[[130 125 135 125 132 119]
 [102 129 114 125 126 141]
 [141 132 126 129 128 125]]: 125

[[129 116 128 147 125]
 [129 123 121 132 126]
 [139 123 150 131 127]]: 127

[[142 133 144 116 108]
 [125 152 134 114 133]
 [124 139 127 137 137]]: 137

[[111 120 140 139 128 131]
 [119 116 116 133 132 115]
 [133 128 124 122 114 152]]: 152

[[155 135 141 125 141 103 140]
 [152 134 147 124 135 119 132]
 [152 128 139 114 132 104 146]]: 146

[[139 103 143 139 121 123]
 [129 119 135 126 122 123]
 [116 146 118 109 128 126]]: 126

[[124 139 131 121 129 139]
 [130 143 108 113 107 149]
 [111 125 149 135 149 120]]: 120

[[132 119 128 108 131 139 157]
 [139 149 109 136 114 130 149]
 [141 124 124 124 124 139 140]]: 140
---
[158 126 121 143 125 139 116] result: 158
[105 140 119 145] result: 105
[155 118 126 114 130] result: 155
[ 99 108 103 106 117 113] result: 99
[151 101 141 123 130 127] result: 151
[128 114 153 156  98 121 139] result: 128
[125 139 134 152 117 121] result: 125
[125 122 102 134] result: 125
---
[102 133 112 127] Out: 127

[[123 131 131 111 117 143 123]
 [124 101 117 132 147 114 127]] Out: 123

[115 120 103 107 144 146 132] Out: 132

[101 143 144 119] Out: 119

[102 131 123 133] Out: 133

[[126 152 107 111 146]
 [127 147 140 131 108]] Out: 146

[137 146 105 147 122 102 116] Out: 116

[131 135 145 109 103] Out: 103
---
[[124 146 137 126 133 140 128]
 [121 147 136 124 138 143 128]
 [127 147 130 116 153 138 137]]
124

[[148 123 119 129]
 [154 133 127 128]
 [119 134 149 112]]
148

[[132 150 131 128 134 138 141]
 [131 136 157 130 136 158 143]
 [128 131 143 130 130 153 138]]
132

[[124 126 123 125 118 132 120]
 [127 130 125 123 135 129 132]
 [127 136 137  99 132 152 133]]
124

[[133 146 118 146 146 124 131]
 [131 145 116 139 139 121 131]
 [129 129 107 123 123 112 139]]
133

[[116 136 129 134 152 111 126]
 [119 123 104 131 130 123 104]
 [110 138 124 111 145 145 133]]
116
---
[[116 117 143 110 145]
 [122 106 149 145 134]
 [148 131 111 148 148]] yields 116

[[142 153 108 126 134 103]
 [132 106 109 111 112 131]
 [141 153 109 120 111 124]] yields 142

[[122 133 135 157]
 [146 112 108 145]
 [140 140 152 149]] yields 122

[[129 126 135 137 111]
 [122 114 155 134 148]
 [140 105 156 127 110]] yields 129

[[119 134 127 107 133]
 [139 130 137 146 135]
 [133 153 142 153 128]] yields 119

[[126 136 121 131 115 118 100]
 [105 145 122 114 127 120 118]
 [148 136 137 113 139 138 142]] yields 126
---
Q:
[[101 117 139 124 135 118]
 [146 111 102 123 108 102]
 [130 129 129 131 130 127]]
A: 118

Q:
[[132 135 118 132 109]
 [128 128 126 105 122]
 [131 134 127 128 119]]
A: 109

Q:
[[136 132 130 132]
 [122 138 150 101]
 [123 137  99 146]]
A: 132

Q:
[[117 115 117 115 118 113]
 [111 112 109 111 110 111]
 [150 147 153 148 151 147]]
A: 113

Q:
[[130 128 107 150 118 142]
 [123 140 105 149 109 142]
 [150 105 129 108 142 120]]
A: 142

Q:
[[136 133 112 114 150 139 138]
 [128 139 134 135 149 127 140]
 [121 113 141 133 138 147 142]]
A: 138
---
[[129 109 133 157 136 115 130]
 [150 122 146 143 148 115 120]
 [108 131 140 154 101 147 147]] result: 130

[[133 129 117 124 131]
 [134 136 119 125 117]
 [134 136 107 123 130]] result: 131

[[114 125 140 136 147 104]
 [116 119 116 137 108 157]
 [136 133 151 155 139 140]] result: 104

[[133 122 135 118]
 [128 126 129 127]
 [125 140 116 154]] result: 118

[[121 127 104 130 142]
 [154 140 104 108 117]
 [144 126 104 143 154]] result: 142

[[111 104 122 122 141]
 [118 117 129 123 123]
 [128 119 135 123 125]] result: 141

[[138 136 123 125 126 115]
 [127 125 130 127 130 126]
 [129 143 100 107 137 126]] result: 115

[[128 128 122 148 129]
 [137 129 124 151 138]
 [135 115 122 142 145]] result: 129

[[140 114 129 120 151]
 [133 122 106 141 121]
 [139 121 129 136 131]] result: 151
---
[152 119 149 146 118 116 113] yields 146

[141 105 135 125 132] yields 135

[125 107 129 121 121] yields 129

[121 153 156 134 157 129 135] yields 134

[105 127 104 131 127 124 127] yields 131

[[140 145 145 111 106]
 [130 122 127 144 137]
 [111 110 108 133 145]] yields 127

[137 131 143  98 139] yields 143

[[154 157 133 118 136 144 157]
 [132 131 146 128 146 134 131]
 [143 141 121 101 121 150 139]] yields 128

[106 113 113 109 128] yields 113

[127 152 135 131 121] yields 135
